[120  83 118 155 150 172 175  86 129 141  78 133 135  79 133 171  96 142
  77 180 107 132 136 123 118 133 120 121 167 133  62] -> K_547
[146 150 108 117  40 171 108 161 111 138  80 105 153 114 120 156 120  83
 129  86 158 126 124 140 107 171 120  77 133 126 106] -> K_339
[104  86 107 168 130 156 139 138 135 132  83 145 141 108  93 161  67 109
 103 138 122 161 139 145 150 145  73 120 156 115  76] -> K_118
[107  91 125 148 111 164 130  76 138  95  94 150 127 100  97 174 100 156
  92 167 125 137 150 162 140 140  95 113 132 117  76] -> K_904
[100  88 167 157 114  90 125 127 127 135  82 145 146  94 116 185 114 119
 129 209 108 122 144 148 125 127 100 120 129  90  82] -> K_326
[104 113 140 136  77 105 106 111 148 136 147  83 116 111 114 110 109 148
 169 110 112 110 129 136 110  83  98 169 120 130 158] -> K_670
[161 144  57 149  87 149 172 106 143  73 106 106 115 170  89 106 123  99
 206 128 149 176 106 141 106 175 112 128  64  93 155] -> K_964
all K_964: [106]
7 10 11 15 22 24
all K_670: [169]
18 27
all K_670: [110]
15 19 21 24
all K_547: [133]
11 14 25 29
all K_964: [112]
26
all K_670: [130]
29
all K_326: [90]
5 29

[101  45 154  89 153] -> K_377
[ 19 228  19 228  85] -> K_27
[ 97 213 213  18  97] -> K_492
[235 211 243 186 115] -> K_543
[ 38 214 163 235 141] -> K_100
[116 116 121  18 121] -> K_467
[ 17 229  17 229  17] -> K_71
[154  57  41 187  80] -> K_101
[148 124  73 151  75] -> K_18
all K_492: [213]
1 2
all K_543: [115]
4
all K_27: [228]
1 3
all K_71: [229]
1 3
all K_467: [116]
0 1
all K_71: [17]
0 2 4
all K_18: [73]
2

[128 168 224  84 128 132 144 121] = K_999
[141 128 136 133 173 128 110 128] = K_948
[102 128 128 176 114 164 128  93] = K_703
[132 132 128  92 119 132  87 128] = K_857
[104 132 128  92 119 103 104 128] = K_179
[128 131 129  92 128 104  54 106] = K_340
[110 133 167 128 128 133  61 133] = K_453
[129 181 160 128 105 179 126  90] = K_606
[128 128 128 176  88  88 128  93] = K_475
[144 130 165 177 106 177 165 158] = K_839
all K_999: [132]
5
all K_857: [128]
2 7
all K_857: [132]
0 1 5
all K_475: [88]
4 5
all K_453: [133]
1 5 7
all K_839: [165]
2 6

[149 143  88 146 137 109 133 117 143 159 152 147 113 158  88  46 174 168
 177 147  84 183 144]  K_397
[ 97 128 169 169  40 189 154 137 105 134 135 165 124 108 169 184 129  81
  75  99 177 125  91]  K_443
[109 111 129 133  82 148  69 134 143 146 123 125  78 126 129  79 100  79
  93 143 149 111 147]  K_138
[ 87 182 135 191  82  86 150 160 100  62 149 149 133  98 149 122 137 137
 111 111 170 121 149]  K_965
[143  71 147 143 125 117 206 202 117 118 202 202 103 202 202 144 128 155
  84 128 143  70  84]  K_158
all K_138: [79]
15 17
all K_965: [149]
10 11 14 22
all K_158: [117]
5 8
all K_138: [123]
10
all K_138: [111]
1 21
all K_158: [143]
0 3 20

[103 110 104 128 116  98 133 133 130 107 110 100  74 106 121 116 134 112
  94 142  86 136 102 139  99  79 114 117  94 126 100 138  77 130 128 105
  78  92 129 102 127  90 127 116 114 103 122 111 126 114  87 107 137 121
 120  88 134  98 128  87 123  99 104] = K_338
[ 89 114  37  98 108  87  70 115  90  74 130  55  68  89 103  83 115  31
  73 101  95 148  84 125 123 105 106 138  82 152  96 117  89 150  92 117
  62 110  93 114  86  96  88  76 128  62 103 108 118  71  93  31 102 127
  76 105 127  92  96  97  57  62 110] = K_130
[120 126 106 131 153 129 128 147 121 122 160 111 122 109 105 135 150 121
 137 141 141 163 119 155 147 116 148 149 132 151 134 147 131 163 144 135
 117 133 134 142 133 122 139 121 150 125 117 120 151 114 113 116 142 143
 110 121 155 148 125 127 139 129 113] = K_482
[136 137 116 124 128 129 128 119 120 118 131 124 136 128 136 123 121 110
 125 114 137 131 127 118 138 148 128 142 125 141 134 119 143 136 110 110
 139 145 127 133 116 143 115 114 137 125 129 110 129 118 139 112 119 135
 121 149 122 129 122 142 114 118 108] = K_298
[120 107 135 133 109  95 116 125 139 130  83 118 101 124 117 118 113 139
  78 135  90 105 122 123  97  80 109  81 118  89 107 130  82  88 138  84
  76  78 146  94 133  96 140 106 134 120 114  96 102 142 104 137 135  87
 141  76 134  99 134  85 126 134 133] = K_815
[120 107 135 133 109  95 116 125 139 130  83 118 101 124 117 118 113 139
  78 135  90 105 122 123  97 107 109  81 118  89 107 130  82  88 138  84
  76  78 146  94 118 118 140 106  88 120 120  96 102 142 104 137 135  87
 141  76 116  99 154  85 126  96 135] = K_341
[117 112 116 123 144 118 138 143 117 131 139 115 129 123  87 127 136 133
 140 140 139 134 118 140 134 110 143 125 138 123 124 133 124 137 149 114
 109 109 109 138 132 104 144 141 125 134 117 104 132 122 106 128 135 123
 108  94 132 145 110 115 141 145 130] = K_144
all K_298: [110]
17 34 35 47
all K_144: [109]
36 37 38
all K_482: [121]
8 17 43 55
all K_815: [134]
44 56 58 61
all K_341: [118]
11 15 28 40 41

[162  20 153 222 153 152 153 222 221 115 222 142 153  22] -> K_557
[106 160  97  22 102  90  94  71 228 132  45 126 100 203] -> K_589
[176 139 161  21 152  21 139 139  21  21 139 199  58  21] -> K_690
[170 133 169 167  99  62 117 219  25 113 161 196  86  18] -> K_933
all K_690: [21]
3 5 8 9 13
all K_557: [153]
2 4 6 12
all K_557: [222]
3 7 10
all K_557: [22]
13
all K_690: [58]
12

[124 179  66 100 229 221 121  95 124 161 104 128 128 106 161 107 207 142
 221 147 162 104  75 187 114  71 206 114  65 109 107 124 111] : K_272
[ 97 100 161 124  65 201 106 191  90 108 156  40 103 152  82 133 115 128
  40  98  61 171  94  94 145 191  70 159 191 143 191  98 129] : K_30
[143 179  39 100 229  39 161  95 124 161 104  39 128 106 161 107 207 142
 221 147 162 126 161 108 109 130 113 132 195 126 138 139 141] : K_660
[132 103 157 156  94 159 168 168 185  97 137 118 143 129 137 141 102 124
 127 142 151 123 158 109 108 127 115 128 194 126 135 138 142] : K_618
all K_30: [115]
16
all K_30: [191]
7 25 28 30
all K_272: [221]
5 18
all K_272: [114]
24 27
all K_660: [39]
2 5 11

[ 93  96 144 186  92 119 173 110  78 104 151 101  87 172 100 148 163 125
 123 101 151 133 129  98  74  96  84 110  93 134 162 116 135  87  87  80
 107 152 133 147 114  72 122  71  88] = K_858
[ 66 158 200 171 112 168  70 163  94 162 149 133 155 151 169 140 182 124
 100 136  85 120 134 168 109 102 142  97  67 143  91 124 136 155 168 116
 135 177 131 160 102 113 160 121  89] = K_203
[100 180 138 126 117 100 128 129  97  74 127  92  92 195 116 188 220 153
 126 101 160 134 141 123  91 128 127 133  36 124 160 130 114  99 132 141
 112 149 130 158  92 151 105 126 145] = K_507
[133  80 143 163 103 121 136  83  81 133 162 135  66 138  76 133  83 125
 110 132 134 162 123 118  85  88  83 161 104 122  77 133 150  80  99 100
  98 135 137 133 141  61 145  67  87] = K_518
[124 164 151  88 145  92 101 178  96 120 143 134 138 142 160 193 164 153
 138  85 123 194 143  94 123  86 135 192  78 101  98 143  89 153 148 159
 120 175 105 166 162 150 152  98 100] = K_402
[ 75 157 116 107 122 128 150  62 135  97 186  81  97  96 114 186 186 149
 142  95 182 153 145 143  96 121 108 120  77 149 132 127 143  68 105 150
 124  91 126 174 102 145  85 153 124] = K_150
[115 177 157 110 121  91 101 184  91 111 143 124 137 149 163 190 197 156
 131  97 131 170 137  96 125  96 134 166  49 111 131 137  78 148 151 152
 121 176 156 176 135 154 163 105 114] = K_819
[106  72 142 152 131 123 152 102 104 137 147 111 105 160 109 132 108 117
 128  74 142 194 144  94  58  89 110 167 118 122  92 126 170 116  79 105
 122 139 126 152 153  70  85  70  64] = K_410
[ 84 161 114  86 147 144 139  82  59 138 123 176 127 157 128 197 103 146
 132 109 115 175 150 131 150 130 166 125 192 117 155 159 114 129 177  98
 132 139 119 133  91  83  62  95 111] = K_470
[111 172 178 133 125  93  70 191  92 124 133 124 137 156 163 167 189 141
 112 102 118 163 145 115 102 111 156 160  31 114 107 146 109 164 157 147
 127 185 119 170 122 144 143 108 117] = K_38
[105 115 164 115 153 109  92 142 110 156 140 129 157 140 164 146 124 125
 126  81 129 222 153  99  87  93 147 188  95 118  63 148 152 164 124 138
 142 159 107 176 171 109 107  90  70] = K_355
[120 180 120  84 129 118  87 114 111  89 133 122  72 164  87 182 147 159
 117  88 172 162 137 168 117 143 118 154  59 134  80 174 141  59 154 165
 114  99 131 120 104 146 110 153 163] = K_877
all K_858: [93]
0 28
all K_819: [156]
17 38
all K_150: [96]
13 24
all K_819: [97]
19
all K_203: [124]
17 31
all K_518: [133]
0 9 15 31 39

[121 120 164 191 105 136 106  55 147 107]  K_998
[100 150 105 133  85  90 172 154 112 148]  K_587
[170 170 170 169 113 169 127 105 118 138]  K_823
[107 144  96 157 140 148 147 128 165 211]  K_107
[119 107 124  99 125 230 122 171 175 115]  K_537
[121 123 170 123 123 123 118 105 118 138]  K_868
[174 132 135 108 172  91 136 147 119 111]  K_9
[170 156 163 147 130 142 108 150 126  92]  K_974
[100 119 100 118 144 178  89 135 128 129]  K_409
[116 113  81 104 101 121 114 158 104  84]  K_201
[119 124 170 120 113 169 133  66 118 138]  K_958
all K_868: [123]
1 3 4 5
all K_409: [128]
8
all K_958: [169]
5
all K_823: [118]
8
all K_823: [170]
0 1 2
all K_998: [136]
5

[169 125 145 134 128 128 125 133 113 132 123 130] -> K_678
[134 129 148 147 126 128 129 136 108 171 119 143] -> K_542
[150 135 139 138 127 127 130 127 118 133 139 139] -> K_166
[232 122 130  99 130 128 122 125 136 101 142 120] -> K_312
[140 134 123 114 122 127 131 121 139 108 120 125] -> K_552
[200 122 128 103 131 129 122 126 135 104 145 120] -> K_679
[217 122 169 133 131 128 122 145 107 135 128 130] -> K_939
[210 130 125 100 121 126 130 120 140 101 121 123] -> K_153
[204 124 148 126 128 128 124 133 114 124 124 128] -> K_833
[242 122 130 117 130 122 121 139 110 118 140 126] -> K_178
[196 129 171 142 123 121 128 137 106 149 118 145] -> K_285
all K_178: [122]
1 5
all K_166: [139]
2 10 11

[98 98 98 98 98 93] : K_212
[ 64  64  97 237  64  65] : K_793
[184  93 118 207  98  80] : K_923
all K_212: [98]
0 1 2 3 4
all K_793: [97]
2
all K_793: [64]
0 1 4
all K_793: [65]
5

